Each path below is one point turned by a fixed rotation once a step. After each direction that follows a path, write how fast that rotation turns it, in degrees a step (0 if it stays still).
Each turn is a multiple of 5 degrees from 10 to 175, or 0.
Each row of a path follows its step; steps can be skipped.

step 0: -13.1 -19.5   0.8  -8.8  -6.2  -5.0   1.7  13.2  16.6   0.6   0.0   7.5 -10.7  10.5  15.1  -2.1   7.4  25.1 -21.8  -8.5 -23.8  12.1  19.2 -29.8  19.2  -6.2  -3.4  10.1   8.9  -9.4  -2.5   1.8  -7.0  12.3 -23.4 -11.8 -11.4   9.7  -4.0 -14.0 -10.1   3.8   2.7 -12.3  11.7 -20.6 -26.4   6.3  -1.8 -27.2  15.9  15.9  -9.7  -2.8  14.7 -13.0
step 1:  -5.2 -10.6   7.3  18.1   8.4 -13.6  26.3 -11.5   0.8  26.1  11.5   4.3  23.0 -14.7 -24.2  13.3   6.2   0.6  -8.9   2.7 -11.0   7.6   4.4 -21.3  -1.5   7.0  12.7 -17.1   1.7  17.3   4.7   9.0   5.7   1.0   5.0   6.6 -18.8   8.1  -3.3 -16.6 -28.7  10.8 -15.3  15.8 -15.9  -6.0 -18.1  19.9  -2.0  17.1 -22.4  -9.0  -6.1  -3.7   6.2 -17.9
step 2:  -1.5  14.4   6.0   4.0  -4.2  19.6   1.6 -13.1   4.7  15.9   0.4  28.0   3.2   9.7   7.2  -7.3  -2.5  16.7   7.8 -15.6   3.8   1.4  -7.6   2.5   2.7  -9.1  -7.0   3.4 -31.5   5.5  -4.9   1.1  -8.3 -22.5  12.0   0.3   6.9 -16.8   6.0 -24.6   1.3   0.3  15.3  -3.5  -0.3  14.4 -36.5 -10.3   3.0  38.8  11.9 -11.7  11.1  -2.0  15.6 -19.8
step 3:  -0.5  17.5  11.7  -5.9  -3.2 -21.1 -10.8 -14.5  24.8   8.3   0.3  -2.7   0.0  10.2  27.7   8.8  21.1   7.5  -3.2 -13.6   3.5   7.9  -8.5  -8.9   8.1  -6.9  -2.7 -10.3  19.5  14.5  -1.7 -40.1   4.4   9.2 -21.5   4.8   1.4 -22.4  -6.0 -15.6   6.9 -24.9  -3.4  -0.3  19.8 -11.5  -2.7   5.4 -13.3  -2.8  -2.1 -16.1  15.5 -21.0   9.5   4.3
step 4:  19.2 -15.0  -4.0  -5.9   1.8 -45.9   4.4 -28.3  -2.0  41.1   7.5 -28.3   9.0 -18.0 -13.5   6.3  13.5   5.4   2.6 -14.3   4.7   4.0   9.9  10.2   0.0   7.5  10.1   3.9  -7.7  -1.2  -5.8  -4.2  12.2 -14.9  -1.7 -17.4   1.7  18.2  -2.0   0.6   9.9   5.4   0.8 -19.1  -0.7  26.6   5.2  -0.3   4.1  -7.2  -0.1  -4.7  11.2  -4.2  -4.0  -7.9
step 5:   5.3  -0.5  -2.1  -5.2 -28.5   3.6  -8.3 -21.3 -10.4 -21.9 -14.5 -24.0 -16.6  11.0  -1.0 -10.9  -0.3  40.9  -0.1 -30.0  -6.7 -17.4  -0.5   6.1   2.6 -20.5  -6.5   6.4 -18.0  -7.4  -8.9  -3.9   8.9   2.0  16.9  -0.3  -3.2  18.3   3.4  -4.5  -9.3  -7.0  -0.5  20.6 -12.0  24.1  -7.3  10.1  -5.8   6.7  -1.4   2.1 -14.9   0.0  16.9   4.8
step 6: -13.7  -9.2 -21.0   3.9 -28.3 -29.0 -17.9  20.1  -2.0 -13.4  -7.4  -1.6  26.7  27.1  -6.8  -3.2   5.4   7.6  -0.8  -7.1   5.6  -6.1  21.4  -7.1  -9.0  -0.2   7.1 -15.0 -17.7  30.5   9.8   1.4   2.5   6.5  -3.8  17.2  10.9  -9.2  -2.7 -12.1  -0.5 -16.9  -0.8  12.9   7.1  -9.4   1.9   1.7 -11.9 -14.9  -1.9  16.2   4.8 -21.5 -13.3  -7.7
step 7:  -6.6 -10.9  -0.2   8.0   7.4   4.1  -7.0  19.2  11.7   3.3  -7.9 -24.7  24.9 -31.2  -7.9  -7.2 -15.8 -18.0 -26.6 -13.8 -11.4   3.1  22.9  10.2 -10.7 -18.4  -4.5  15.5 -15.5  -8.3 -13.3 -11.0   6.7 -23.5   1.2   3.1   6.1  -4.5   6.3  -3.1  -8.4  -6.7 -12.7 -29.2  -6.2   2.9 -13.1   9.4 -12.9   8.1 -17.3   4.6  13.0  -4.8 -13.4 -16.0
step 8:  -1.8   0.1  -2.6  -6.4 -10.1  12.8  22.1   9.2   4.3 -27.3 -11.8   1.1   3.0 -13.9   2.3 -19.7  13.0   4.1  -7.6 -19.0  -0.2   2.6 -32.4   2.0   8.6  27.9 -18.5  -8.6 -10.3   8.1  -1.4   3.2  27.8  -7.8   1.5  -9.0 -23.3  -5.8   7.5  -8.7 -18.9 -17.1 -12.7 -14.1   0.7  11.5 -23.7  -2.3 -14.6 -15.0   5.6   2.7  15.1  14.1  14.2  12.3
step 9:   7.8  -1.6   7.5  -7.1  16.5 -28.3 -13.9  13.4   5.9  -9.5  -6.6  16.9  15.4 -14.2 -13.6  -6.9   9.6  -3.0  13.8  -2.7   6.8   0.1 -22.7 -17.3  -2.4   1.9   9.2  10.7  -4.8   5.2  29.7   0.5   6.4  22.0 -22.7   5.7  21.1  20.0   7.7 -37.6  -6.7  -5.2 -16.2  10.2  -0.5   9.6   6.1 -12.8  -5.2  20.3   2.6   6.2  16.5   1.4  -5.3  10.8
Speeds:
 1.0 -1.2 -0.3  3.2  3.5  2.7 -6.1 -0.1 -5.2 -2.9  1.3  0.1  1.0  9.4 -5.2 -7.3 -0.9  6.6  4.8  0.8 -1.0 -1.0 -4.6  0.7 -0.1  1.8 -1.7 -0.3  1.3 -1.4  1.6  8.1  0.8  5.6  3.4 -0.3  0.4 -5.1 -2.1 -2.6  0.8 -3.8 -1.7 -3.9 -1.4  1.8 -0.6 -3.7  1.2  6.6 -2.1 -1.6  3.0 -6.7  7.8  5.5 -> 110
 2.0 -0.4  2.0  2.3  3.8 -0.1  5.7 -3.1 -0.3  1.7 -1.9  2.7  4.4  1.4 -6.3  1.4 -2.1  1.2 -0.3  6.3  4.1 -1.9  4.5  7.5  0.0 -2.5 -8.6  4.1  4.2  2.8 -4.9  4.0  5.7 -1.4 -1.5 -3.5  1.9  3.9  4.6 -0.5  3.1 -2.1 -0.7 -3.4  0.9  2.0  3.1  2.4 -8.2  3.3 -3.5 -2.5 -5.9  2.2  1.6 -7.0 -> 125
-4.5 10.0 -2.7 -1.8  5.1 -1.9 -1.2 -4.7 -1.4 -4.2  1.4  4.1 -4.6 -3.9 -3.2 -2.6 -1.7 -4.1 -6.9  2.1  4.6 -1.4 -5.5  1.4  6.2  3.3  6.6 -0.1  2.3 -0.2  2.6  1.9  1.4 -3.7  1.3  2.0  2.3  1.2  0.3 -5.6  1.4  0.5 -4.6 -1.9  6.5 -2.3 -8.8  1.9  0.2  1.3 -1.9 -3.4  2.9 -0.6  0.5 -4.8 -> 55
-1.4 -0.1 -5.2  2.4 -9.6  6.7 -1.9  1.6 -0.9  1.8 -0.7  0.5  5.9 -1.3 -5.8  8.5 -4.9  2.7 -3.9 -7.1  0.7 -2.7  0.7  3.7  4.2  5.4 -0.4  4.5  2.1 -2.7  0.2  2.7 -2.8  1.8 -4.0  5.4 -2.7 -1.5  0.5 -1.7  0.7  6.8 -6.1 -2.6 -2.8 -7.0  0.6  0.4 -2.4 -1.1  1.7  3.1 -0.4 -1.9  2.5 -0.1 -> 55
 6.2  6.1  2.9 -5.1  1.7 -1.7  0.9  0.6  0.9  0.4  2.2 -2.7  0.8 -5.3  1.6 -5.5  0.0  4.2  2.9 -0.7 -1.5  1.2  3.0  2.3  0.1  4.8 -6.9 -1.5 -0.5 -0.5  2.2  0.8 -2.0 -3.6 -7.2  2.0 -2.0  2.5 -3.7 -3.1 12.6 -0.3 -9.2  4.4 -0.5  1.0  0.6 -1.3  4.3  0.2  3.7 -2.8 -4.6 -1.2 -1.6  4.7 -> 65
